In the rows, 128 means zero.
The rows below fall into families. The same turns and mirrors carry the whole set onto itself and the rows of a family onto each other. For each named row, which other rows are in its family? Write them in the order they are listed.
These 32 rows form 4 families of 8 rows each.
z_77: [127 136 106 114 129 130 120 119 146  98 133 108 147]
z_262: [146 136 159 148 110 144  99 163 118 144 130 132 102]
z_867: [131 137 107 110 127 130 122 117 147 112 135 106 153]
z_378: [133 105 139  95 133 109 113 115 131 117 116 115 129]
z_510: [112 167 157 161 116 151  99 140 119 145 128 113 133]
z_588: [130 115 120 109 125 109 117 120 144 111 117  97 149]
z_826: [116 151 158 161 123 148 108 153 109 157 131 107 136]
z_491: [125 158 158 144 117 161 110 153 113 144 137 114 103]
z_828: [130 162 165 143 114 156  98 147 105 145 133 124 109]
z_397: [126 136 160 156 102 129 107 166 122 158 122 105 128]
z_468: [129 129 170 134 104 129  98 170 125 147 124 122 108]
z_683: [134 132 160 163 113 132 104 162 120 157 129 120 136]
z_792: [141 134 162 143 110 142 101 170 117 145 139 125 112]
z_523: [127 110 117 111 135 121 113 124 141 100 120  91 138]
z_710: [125 139 163 162 102 128 103 156 137 150 124 107 136]
z_140: [135 140 125  98 140 136 111 101 130 100 125 119 133]
z_99: [137 139 124 100 146 136 119 101 136 113 129 125 142]
z_233: [131 138 126  95 131 129 111 103 122 105 130 135 130]
z_530: [136 135 166 141 108 135  95 162 108 150 122 125 107]
z_753: [120 163 158 159 108 149 111 151 122 152 134 104 132]
z_558: [133 110 132 103 151 123 115 113 131 106 113 115 132]
z_467: [113 154 151 160 118 148 117 152 112 160 125 103 129]
z_551: [117 157 162 131 116 151  95 154 104 142 126 126 105]
z_164: [139 114 128  94 134 116 106 116 130 105 115 119 127]
z_822: [124 147 114 117 124 133 113 102 135 101 140 103 146]
z_976: [132 108 112 107 131 119 107 127 138 109 119  91 141]
z_585: [123 153 160 140 121 159 106 161 105 147 140 114 111]
z_457: [125 114 127 117 123 112 114 114 144 112 127  83 145]
z_803: [133 136 123 105 145 131 123 108 136 103 125 131 141]
z_310: [138 111 130  98 148 127 103 112 127 111 114 114 127]
z_273: [125 142 118 113 131 129 122 105 142 106 129  99 150]
z_801: [131 131 154 164 107 129 105 159 119 159 119 120 130]

The rest of the family of z_140: z_588, z_828, z_397, z_530, z_753, z_164, z_273
The rest of the family of z_262: z_867, z_491, z_99, z_467, z_976, z_310, z_801
The rest of the family of z_457: z_378, z_510, z_468, z_710, z_233, z_551, z_822
The rest of the family of z_558: z_77, z_826, z_683, z_792, z_523, z_585, z_803

The rows below fall into families. The same turns and mirrors carry the whole set onto itself and the rows of a family onto each other. For each named row, which other rows are in its family? Write them in the order they are listed.
These 40 rows form 5 families of 8 rows each.
z_519: [136 123 107 120 126 105  98 108]
z_638: [116 149 107 171 120 138 137 125]
z_620: [110 110 147 138 125 113 107 136]
z_156: [112 128 128 153 164 108 111 147]
z_163: [103 149 130 168 129 130 127 138]
z_261: [154 140 130 153 130 121 144  94]
z_931: [100 136 123 155 145  99 111 140]
z_746: [153 109 102 144 123 138 130 111]
z_840: [148 101 136 138 151 136 115 131]
z_517: [135 137 126 167 153 147 133 139]
z_671: [131 136  81 158 132 122 131 115]
z_173: [148 120 107 118 137 110  99 110]
z_433: [131 149 138 151 116 105 136  98]
z_413: [136 141 114 168 144 150 138 133]
z_136: [109 143 137 166 141 133 124 146]
z_713: [137 119 119 115 141 103  93 118]
z_504: [124 146 153 151 122 102 130 104]
z_501: [144 124 101 155 169 127 126 132]
z_36: [115 119 112 144  96 113 119 112]
z_946: [140 136 160 149 147 113 131 114]
z_603: [160 136 140 152 144 123 142 102]
z_663: [133 125 121 154 175 119 119 143]
z_687: [133 121 114 117 128 101  96 113]
z_52: [131 121 121 115 134 101  92 118]
z_544: [129 103 148 137 145 124 111 140]
z_268: [100 141 107 159 127  98 116 128]
z_290: [129 140 160 151 137 103 130 114]
z_844: [143 121 106 118 130 107 100 108]
z_578: [132 144 105 168 131 146 139 127]
z_130: [103 116 132 139 106 110 111 126]
z_768: [148 119 112 117 143 110  99 114]
z_178: [134 115 100 143 102 129 125 106]
z_328: [154 136 152 150 149 121 138 109]
z_427: [105 150 116 168 118 132 131 129]
z_280: [143 148 130 151 116 111 141  93]
z_441: [121 139 137 164 152 139 127 143]
z_7: [144 118 117 115 143 108  96 118]
z_104: [145 130  84 157 154 126 132 120]
z_191: [114 141  88 158 124 109 124 118]
z_19: [158 100 116 139 142 143 125 120]

The rest of the family of z_52: z_519, z_173, z_713, z_687, z_844, z_768, z_7
The rest of the family of z_328: z_261, z_433, z_504, z_946, z_603, z_290, z_280
The rest of the family of z_746: z_620, z_840, z_36, z_544, z_130, z_178, z_19
The rest of the family of z_104: z_156, z_931, z_671, z_501, z_663, z_268, z_191

The rows below fall into families. The same turns and mirrors carry the whole set onto itself and the rows of a family onto each other. For each named row, which other rows are in its family? Write them in the order they are listed.
These 36 rows form 6 families of 6 rows each.
z_926: [141 112 137 157 152 112  83 119 127 144 129 127 117  94 143 129 140 121
 123 103 139 148 139 113 165 133 146 117  92 140 134 101 103 144 125 131
 135  98 135 100  78 180 131 130 152 128 128 170 155 117  99]
z_542: [145 122 126 141 135 108 142 126 157 159 139 138 120 136 151 127 131  83
 103  99 123 139 151 141 150  95 120 108 122 131 168 141 116 125 104 130
 154 138 121 108 134 156 133 137 155 144 177 156 118 108 132]
z_96: [119 147 120 132 175 128 123  94 141 133  97 128  73 126 138  98 165 126
 129 101 120 148 118 119 113 114 121 111 110 154 139 130 125 144 122 142
 126 107 110 106 118 123 123 135 122 133 154 145 143 138  83]
z_866: [150  96 148 111 116 130  93  91 131 134 119 109 109 111 139 164 157  93
  98 119 156 128 112 146 150 159 136 113 124 121 164 127 132 127 132 144
 163 116 123 133  97 139 146 121 147 164 151 140 144 102 171]
z_905: [118 104 152 103 102 128  92  84 117 136 136 114 116 122 129 164 159  87
  94 117 133 141 120 135 154 151 112 132 110 117 167 143 123 126 126 143
 162 114 103 129 109 125 131 124 136 155 133 159 144 104 158]
z_73: [129 141 124 117 109  72  86 101 117 140 126 132 115 139 133 117 126  99
 110 129 140 118 120 144 142 184 103 134 105 134 122  97 121 138 154 132
 140 112 108  86 111 109 109 140 116 164 128 123 143 121 127]
z_86: [126 132 108 110 134  96  65 124 146 153 143 129 110 133 126 121 131 123
 127 122 149 119 134 146 134 174 132 140 109 135 122  96 124 120 147 134
 138 111 108  84 108 106 119 133 124 174 140 111 149 109 144]
z_565: [150 142 124  88 129 116 123 113 126 118 128 138 118 123 159 146 160 133
 102 139 149 156 145 130 147 133 151 110 122 154 179 144 130 124 126 168
 146 123 137  95 117  86 105 166 112 152 133 153 139 148 104]
z_598: [141 117 120 150 145  95 105 101 131 155 112 128 115 113 127 120 125 121
 121 111 138 132 143 119 145 133 141 135 103 143 128 114  83 135 127 137
 131  94 108 113 104 184 113 127 151 114 112 176 160 112 108]
z_340: [134 124 112 115 135  94  81 129 131 148 127 140 120 122 152 135 147 126
 108 120 143 122 143 128 132 186 122 130 114 136 116  96 117 147 154 138
 134 117 108  75  98 103 121 133 123 173 128 114 154 123 144]
z_634: [119 107 143 126 111 139  84  99 122 141 126 115 116 129 146 175 170  89
  89 124 156 131 118 134 154 156 122 114 125 113 144 133 131 129 113 154
 169 121 133 135 123 145 139 135 133 157 130 178 144 106 153]
z_878: [139 134 122  90 125 104 112 108 126 121 130 136 122 118 131 149 148 119
 118 139 146 152 135 130 151 140 177 104 123 159 177 149 134  95 136 152
 147 125 130  94 122  86 111 159 141 144 145 129 131 152 118]
z_71: [135 110 132 159 151 104  94 112 143 147 125 122 117  99 143 110 136 128
 123  91 160 148 140 130 163 138 141 131 103 133 129 121  80 156 122 142
 140  92 123  84  97 175 115 120 149 130 119 171 129 126 114]
z_359: [148 126 112  68 126 125 109 116 138 122 110 134 114 123 156 139 128 121
 110 137 152 150 119 125 144 135 151 112 113 159 179 141 139 101 142 161
 150 112 145 113 112  94 124 147 126 140 151 128 123 147 119]
z_239: [152 129 114 113 129  81  80 121 144 149 129 130  95 119 150 124 121 116
 117 130 143 125 114 142 143 182 130 123 104 141 128  86 129 121 153 135
 136 105 114  94 115 121 106 144 115 155 125 111 150 122 160]
z_274: [141 129 104 113 124  93  90 125 146 151 125 120  93 131 135 113 144 104
  93 129 156 142 130 136 135 178 122 134  93 131 113 105 125 146 155 125
 139 111 111  83 117 106 120 128 137 170 120 101 149 126 140]
z_74: [150 147 140 135 131 112 133 112 159 162 118 128 111 134 138 133 138  84
 120 106 121 123 161 147 139 112 166 114 124 128 151 145 115 133 108 139
 154 158 136 100 139 154 127 120 139 130 170 163 117 103 114]
z_848: [165 152 117  87 120 110 118 121 119 128 110 149 106 121 145 152 152 106
 101 135 153 159 136 133 149 142 166 117 117 150 186 145 131 131 139 143
 163 124 139  97 113 102 123 160 125 137 125 125 126 154 113]
z_800: [143 131 120 116 125  86  78 132 140 162 139 127 116 127 148 111 135 112
 108 124 146 123 133 137 125 172 119 135 105 129 108  90 126 149 153 152
 133 116 111  85 120 112 118 136 126 178 115 137 166 123 125]
z_103: [131 153 127  76 114 113 116 114 114 118 129 143 117 116 144 145 137 116
 106 141 140 145 129 139 149 121 126 134 126 141 181 134 129 101 135 156
 142 122 144  97 102  90 122 152 129 138 126 134 129 143 100]
z_294: [161 135 130 134 126 111 124 132 161 134 124 122 126 140 149 123 147  97
 102  99 130 130 154 145 160 108 148 117 137 123 155 147 111 147 110 138
 171 155 117 122 138 154 130 129 135 155 177 171 115 110 127]
z_157: [144 123 136 146 133 130 128 125 155 136 118 134 120 142 152 130 139  96
 100 106 119 122 164 131 141 105 149 117 126 126 152 150 117 142 128 139
 162 172 124 118 144 167 127 129 141 133 156 156 113 114 123]
z_571: [158 135 112 148 128 118 121 116 146 148 117 124 124 149 146 136 139  81
 102  94 127 140 174 131 160 111 147  98 119 139 160 127 127 130 119 143
 160 155 116 110 134 165 130 134 132 139 176 157 121 126 107]
z_20: [104 134 126 137 175 135 110 106 136 151  88 140  79 143 129  90 164 115
 130 112 116 150 111 132 111 130 145 111 114 152 146 133 113 133 104 139
 126 120 115 102 137 125 119 154 137 148 148 131 153 126 102]
z_61: [136 100 135 150 154  80  95 125 137 136 127 123 121 110 156 114 141 127
 121 112 155 140 127 120 171 144 143 123 107 132 127 111  82 148 126 120
 133  96 129  99 100 168 120 142 158 127 108 177 145 121 117]
z_719: [120 139 114 151 173 150 109 110 135 131 113 122  88 119 144  91 163 123
 120 111 114 160 123 120 126 114 126 113  87 152 142 119 120 130 116 137
 130 126 108 106 133 136 119 157 114 159 155 120 167 137 108]
z_858: [161 147 127 141 137 126 140 100 136 160 127 129 100 143 138 135 150  92
 122 105 125 127 163 138 145 104 128 126 132 124 146 141 121 134 109 130
 170 143 124 122 126 161 121 141 152 131 182 164 127 114 123]
z_449: [139  95 146 153 144  92 104 109 132 156 124 146 126 111 145 108 116 108
 123 100 138 138 120 118 154 144 140 114  93 153 158 126  77 154 126 129
 130  89 116 103  96 170 129 144 148 127 128 167 147 110 109]
z_180: [145 147 119  89 119 121 119 123 117 127 125 140 115 105 148 153 161 112
  99 130 141 156 129 139 154 141 155 110 121 155 158 142 127 107 126 172
 149 110 142  97 131  94 109 171 125 150 140 137 131 167 121]
z_493: [137 109 147 104 121 136  84 109 122 142 125 108 123 132 140 175 166  95
  84 119 143 124 128 148 158 160 128 111  91 118 147 135 123 119 139 152
 162 114 127 139 126 138 158 128 132 161 129 163 140  95 146]
z_83: [123 145 138 140 181 126 105 120 130 129  98 142  83 143 144  80 168 138
 122 109 119 166 115 140 131 122 128 107 104 133 150 136 116 131 119 135
 139 116 124 112 137 138 120 163 131 151 143 132 153 142  98]
z_224: [112 143 132 144 168 120 120 112 141 123 103 149  96 117 148  92 150 122
 124 110 118 144  93 134 117 109 116 106 106 155 151 134 109 137 108 138
 126 113 133 101 121 136 138 146 104 155 163 131 149 123 108]
z_539: [133 111 139 102 105 137  79 109 130 127 117 126 100 116 131 176 168  96
  86 126 149 146 111 133 156 150 136 129 101 119 145 140 125 131 122 134
 169 110 137 130 112 157 140 113 130 152 123 155 142  98 157]
z_344: [119 141 129 127 178 136 107 129 131 129 103 129  88 129 156  82 159 124
 125 108 124 153  93 122 121 114 134 118 112 150 146 138 115 145 120 143
 134 127 110 113 138 118 133 163 114 155 133 136 142 140 110]
z_723: [124 110 129 140 164 105 103 104 138 165 121 125 117 113 138 126 135 133
 136 108 150 147 137 129 157 139 149 132  90 137 138 119  81 139 110 127
 135  93 134  83  98 168 112 123 159 120 120 176 146  96 116]
z_194: [120 111 147 113 125 138  76  92 120 137 135 109 111 114 125 179 155  94
 112 117 156 116 103 146 159 158 148 112 105 129 154 132 135 117 133 143
 167 119 127 126 119 137 145 129 131 152 132 160 126  94 149]

The rest of the family of z_571: z_926, z_274, z_848, z_719, z_539
The rest of the family of z_71: z_340, z_157, z_180, z_493, z_83
The rest of the family of z_103: z_542, z_905, z_73, z_449, z_224
The rest of the family of z_598: z_96, z_866, z_359, z_239, z_858

